Look-ups in named tables: a row name and a column name give one cell, copied from the table.

Segekiv.csv
,Nimuv,Mifor,Rolin,Zureteb,Nev,Livurof,Gipigu
Nat,33,121,30,68,79,139,228
Dimok,33,102,30,68,51,81,69
Vevoru,41,90,30,68,79,81,69
Fevuma,33,121,83,68,79,81,69
Meduzu,33,117,30,68,79,103,129
Mit,33,121,30,68,79,88,89

Vevoru, Livurof: 81
Fevuma, Mifor: 121
Vevoru, Mifor: 90
Meduzu, Zureteb: 68
Dimok, Livurof: 81
Nat, Nev: 79

Vad
         Vina  Nud  Pon
Lis       128  131  242
Geger     175  193  152
Gebi      187  125  245
Zuba      161  239   10
Sibedes   201  146  132
Pif       168  162  101
Kop       145  186  225

Vina of Zuba: 161
Nud of Geger: 193
Pon of Sibedes: 132
Pon of Kop: 225
Vina of Lis: 128
Pon of Zuba: 10
Pon of Gebi: 245
Pon of Pif: 101
Pon of Lis: 242
Nud of Sibedes: 146
Nud of Pif: 162
Nud of Zuba: 239
Nud of Kop: 186
Vina of Geger: 175
Vina of Kop: 145
Vina of Pif: 168
Nud of Gebi: 125

Table Tapo
cols = Bak, Mufa, Rit, Sef, Zimo, Bovef, Rilodab
Deg: [-41.571, -19.568, -61.116, -20.326, 24.380, 25.654, 2.748]
Kizezet: [-60.337, -4.589, -74.429, 79.938, -3.773, -1.475, 40.285]
Mesu: [-8.384, 8.213, 5.226, 65.710, -46.093, -45.220, 12.814]
Gosu: [1.863, 9.260, 18.946, 59.994, -46.001, -45.730, 8.455]
Gezanef: [-64.442, -4.312, -79.760, 87.994, -1.666, 0.740, 45.025]
Netiker: [-6.800, 9.121, 7.777, 68.632, -46.888, -46.151, 12.951]
Kep: [-48.189, -5.761, -60.103, 58.434, 1.142, 3.098, 30.893]

Netiker, Sef -> 68.632
Mesu, Sef -> 65.710
Gosu, Rilodab -> 8.455
Gosu, Rit -> 18.946
Netiker, Rilodab -> 12.951
Kizezet, Sef -> 79.938

Vugo =
|  | Varivut | Peze | Zivefu | Tudifev | Rar | Miravu | Pesez | Bebife | Fup |
|---|---|---|---|---|---|---|---|---|---|
| Fak | 0.48 | 0.30 | 0.47 | 0.48 | 0.30 | 0.17 | 0.37 | 0.62 | 0.87 |
| Pamone | 0.49 | 0.26 | 0.20 | 0.39 | 0.64 | 0.86 | 0.88 | 0.60 | 0.24 |
| Zirutu | 0.74 | 0.47 | 0.31 | 0.48 | 0.46 | 0.26 | 0.21 | 0.39 | 0.65 |
| Gik | 0.48 | 0.51 | 0.28 | 0.20 | 0.37 | 0.60 | 0.90 | 0.84 | 0.54 |
| Det | 0.25 | 0.20 | 0.38 | 0.67 | 0.87 | 0.85 | 0.56 | 0.20 | 0.11 |

Rar of Pamone = 0.64
Rar of Zirutu = 0.46
Tudifev of Gik = 0.20
Varivut of Pamone = 0.49
Zivefu of Gik = 0.28
Tudifev of Det = 0.67
Tudifev of Fak = 0.48
Bebife of Fak = 0.62
Miravu of Zirutu = 0.26
Varivut of Gik = 0.48
Bebife of Det = 0.20
Zivefu of Zirutu = 0.31

Fuze
fields: Vadesi, Fomo, Nal, Puz
Gufo: [-1.4, 0.2, 0.1, 6.8]
Fosak: [0.7, -3.1, 3.4, -0.1]
Buv: [-3.2, -0.9, -0.4, 8.4]
Rafada: [4.7, 1.4, -0.1, 6.3]
Nimovim: [4.7, 0.9, 0.3, 6.9]
Navog: [-2.6, 0.3, 0.7, 8.5]
Medov: [-0.5, 0.6, 0.0, 7.2]
Sim: [-3.0, 0.1, -1.1, 8.8]
Fiv: [2.4, -2.2, -1.1, -4.8]
Ropivo: [0.2, -3.1, 3.7, -0.5]
Zilas: [-0.8, 1.4, -0.7, 7.7]
Bul: [2.1, -1.8, 1.2, 6.0]
Lato: [-8.3, -2.1, -4.7, -5.0]
Tud: [-3.2, -0.3, -0.7, 8.7]

Bul, Nal => 1.2
Tud, Puz => 8.7
Fosak, Nal => 3.4
Lato, Vadesi => -8.3
Fiv, Nal => -1.1
Zilas, Puz => 7.7
Medov, Fomo => 0.6
Fosak, Fomo => -3.1
Tud, Nal => -0.7
Buv, Nal => -0.4
Rafada, Nal => -0.1

